One turn moves each row of this set onto another row. After a few examples, where does it send each row asked below?
sim: [ 13  -7  24 -14  11   2  -4  13  -4  13  -1 -13  12  21   4   0   7   4
  -1  -8  -9   9   4   0   4   2 -18  -1   7]
Fuseg: [11  4 20 -8  5  1 -1  9  6 17  4  2  1 19 12 19 13  0  2  5 -2 10 -7  4
 15  5 -8 -8 -3]
sozug: [ -1  -7  10 -11  12  -7  -5  15  10  -7 -11   9   4  20  13  -5   3  -2
  -2 -10 -13   5  -6  -3  30   7 -17   4 -22]
miz: [ 11  -5  23 -14   8  11  -8  15   0  13   1  -8   8  23   6  13   4   3
  -3  -4  -4  17  -9  -1   3  -2 -19 -10   4]
tumob: [ -9  -5   9  -7   8  -3  -6  16   7   0  17  -5  -4  18   8  22 -11  -3
 -12  -1 -11  13  -8  -4  20 -14 -24   2 -10]
dasez: [ -6 -19  15  -4  10 -10  11  13  -3  -2   8  -8  16  17  16  -3   6  -1
   0 -11   0  -3  -7  -3  -5   2 -20   6 -11]
mib: [ 14  -5  22  -1   6  -8  -1  14  -8   7  25  -4   7  18   6  11  14   9
   6  -3  -6  11  -8  -1  17   6 -25  -5  -5]
Tanu: [ -3 -16  19   2   1  -1   8   1   9  -2  -4  -1  10  13  22   0   1   2
  -9 -13 -16   0 -12   3  -2   6  -9  -1 -15]
gelud: [ 15  -4  23  -3  13 -12   2  13  -5   9  24 -11   0  19   6  11  11   9
   9  -5  -6  12  -2   1  11   7 -19  -2  -5]
kifuv: [  7 -13  13 -19  13 -13  -9   4   8  -7   4  -6  13  12  11   0   2   2
 -18 -21  -1  -6 -15  -8  19 -12 -20   7  -8]
Pige: [ -3   5  26  -3  15 -10  -7  13  10  -4   1 -23   0   9  10   4   6  -8
  -2  -9 -17   9  -8  -5  25 -11 -18  -2 -11]
nes: [ -7 -12  13   4  13 -15   5   3   5   8   9  -2   7  11  19   5   9  16
   3  -2 -11   5 -11   0  -2   4 -11   6 -26]
Pumak: [ -6  -2  16 -19  21  -7 -14  -4   9   2   1 -15   0  11  12  -1  -3  -3
  -1   3  -3  -1 -13 -14  22  -3 -15  -6   1]
Petu: [-13 -12   0  -6   5  -4  -4   6   2  -6  13   5   9  14   6   2  -7   1
  -7  -3 -15   9  -3 -12  26 -13  -9   2 -12]
Neme: [  6  -6  23 -27  10   1 -17  10   6  10   4   2   5  12  10   5  -2  -3
 -13 -13  -7   0 -13  -3  21 -14 -11  13  -6]
pul: [ 17  -7  17  -7  13  -4   4  13  -7  11  22  -8   5  17  10  14  10   9
   9  -4  -1  14  -7  -3  14   4 -20 -11  -8]
pator: [ 10  -7  30 -10   4   6  -8  15  -5  14  -1  -6  15  20   3   4   7   7
  -5  -5  -9   7  -1  -1   9  -1 -23  -2   5]
ruv: [ 11  -5  23 -14   7   6  -1  20   2  18   1  -7  13  20   9   5   8   3
  -1  -2  -9  13   0  -1   5  -1 -23  -3   4]
muk: [  3 -10  16  -2   2  -3   2  -2   5   8  -4  -5  14  13  24   5   1  -1
 -13  -7 -22  -6 -13   1  -2   9 -16   5 -13]
Nef: [ -3  -8   3 -13   2  -2  -6  11   9   1  13   2  -2  19  12  -4  -6  -5
 -19 -15  -5  -4  -1  -2  26  -3 -14  -7   2]
Mus: [10  4 14 -7  4  0 -2 -7  2 22  9 -4  2 16 10 12  7  7  0  2 -7  7  0  9
 11  6 -4 -5 -2]
Zufi: [ -1  -5  16 -18  13  -8 -12  -3   9   8  11  13  -2   9  22  -1  -4  -1
 -18 -14 -16   6 -19   2  14  -6 -14   8 -13]
Vovik: [-16  -2   7  -7  14  -7 -21  16  12  10  -2  -3  -7  17  17  10  -4  -2
 -14  -9  -8   2  -1  -4  13 -10  -9   4  -9]
tedi: [-12  -9  11   1   6 -18 -17  -3  -1  -2   1 -10  -1  17  13 -10   0  -3
   0 -11   2  15  -9   0  20  -9 -16  -9  -6]
Katul: [  5 -11  14  -5   1  -3   4  -2   6   9  -3  -9  12  14  20  -1   1   0
  -9  -9 -23  -2  -4   4  -4   7  -8   7 -10]
gad: [ -5 -17  11   1   5  -7   5  13   1  -5  11  -7  15  21  13  -5   4   4
  -6  -8  -4  -3 -15  -5  -8   2 -17   9 -14]
Kesok: [  4 -16  12  -1   2  -5  10  -1   9   8  -4  -5  14  13  26  -1  -1   4
 -12  -8 -16  -2  -6   0  -3   5 -14  -1 -11]
Zoz: [ -7 -15  12   5  11 -18   4   2   9  -2   6   5   9  12  19   1  11  14
   1  -2  -9   3 -12  -7   0   6  -8   2 -17]
furo: [  2  -4   9  -4  11  -7 -16  11  14   2   9   0 -10  14  13   4   0  14
 -12 -19 -19  11  -6   3  27  -1 -16  -7 -19]
rapo: [-10 -10  19   7  15 -17   0   0  -3   5   9   0   9   8  20  12  11   9
   2  -2 -13   2 -11  -5   0   5 -10   6 -21]
niba: [ 8  3 18 -4  2  2 -6 -5 -4 21  6  4  6 16 10 12 10  8  0  2 -2  4 -5  5
 17  6 -8 -8 -4]
zavu: [  1   9   9  -6  13  -6 -11   5   7   6  18 -12  -8  19  18  -4  -2 -15
  -6   0 -12  10 -19  -2  19   2 -22  -1 -10]
tomi: [  2  -8  11 -14  -7 -19  -9   5  16  -5   6 -14   2  17  13  -8   3  -2
  -1  -4 -10   2 -18   6  26   0 -24   2  -9]
Lipok: [  1  -3  -4 -21  17  -8  -8   9   2   0   1   5   8  18  11   9   3  -9
  -6   2 -15  11  -8 -11  29   0 -13  -4 -12]
vavop: [ -5 -16  14  -1  10 -13   2   8  -5  -3   8 -10  18  18  17   4   6  -2
  -3  -9  -1  -6 -12  -8  -7   5 -26   6  -6]
Kebo: [ 17  -6  21  -5  13  -4   0  20  -6   8  19  -8   5  21   6  16  12   5
   1   2  -4  12  -8 -10  16   1 -12  -9  -4]
dar: [ -7 -10  17   5  13 -18   2  -4   2   7  12  -6   3   9  18   9   7  12
   6  -4 -11   4  -4   0  -2   5  -4   7 -17]
fik: [  2 -16  13  -4  12 -16   4   9  -2  -2  10 -14  12  21  15  -3   6   1
   3 -12  -2  -2  -6  -4  -8   8 -23   8  -6]
pamul: [ -1  -6   0 -11  16 -13 -10  11   6  -5  10  -8  -6  16  19  14   3  -8
  -3 -20   2  -3 -11  -1  26   2 -12  -5 -19]
fosur: [-15  -6  11 -20  17  -9 -15  21   6  -5   8   3   0  15   3  -3   9   5
   2 -16  -3   5  -3  -1  23  -6 -15   1 -10]
fufif: [ -1  -6  19 -10  20  -5  -8  16   7  -3 -13  -2  -7  22  14  15  -5  -5
  -6 -12   0   7  -6  -2  25   2 -24  -4 -13]
Figu: [ 15  -1  12 -10  12 -19 -17  16  10  -1  11  -3   7  14  13   7  11   3
  -7 -18  -2  11 -12  -9  23 -12 -27   6  -6]
gegif: [ -1 -14   8 -22  15 -11 -11  22  10  -4  11  -4   1  11  20   6  -1  -6
  -8 -15 -27   8  -7 -11  17  -3 -21  -2  -6]
zed: [ -8 -12  11  -1   5  -3  -7   9  14  -8   5   1  -7  21  14   6 -15   7
  -6 -15   0   8  -9   0  18  -3 -32   1 -12]
difib: [ -4   0  17   3  18 -26  -8   9   6  -1  11   6   0  10  17   3  11  -1
 -11 -19  -1   8  -9  -2  19 -13 -17  10 -15]
rit: [10  2 18 -3  6  4  1  3  1 24  4 -3  4 16 11 15  8  6 -1  4  1  5 -1  3
 15  1 -4 -6 -7]
moza: [ -7 -15  29  -7   6 -12 -10   9   1   4   7  -9  -7  15  12 -12  -5  -1
  -6   0 -20   7 -11  -2  26  -6  -7   4 -15]
zeret: [  5   0  17  -5  14 -12 -13  -1   1  10  15  13  -7  10  22   9   1  -6
  -9 -16   0  12  -9  -3  25 -10 -10  -1  -6]

Mus goes to Katul
Pumak goes to tomi
Tanu goes to miz
Where do these go?
zed goes to tumob
Neme goes to kifuv
vavop goes to mib
fosur goes to pamul
ruv goes to dasez

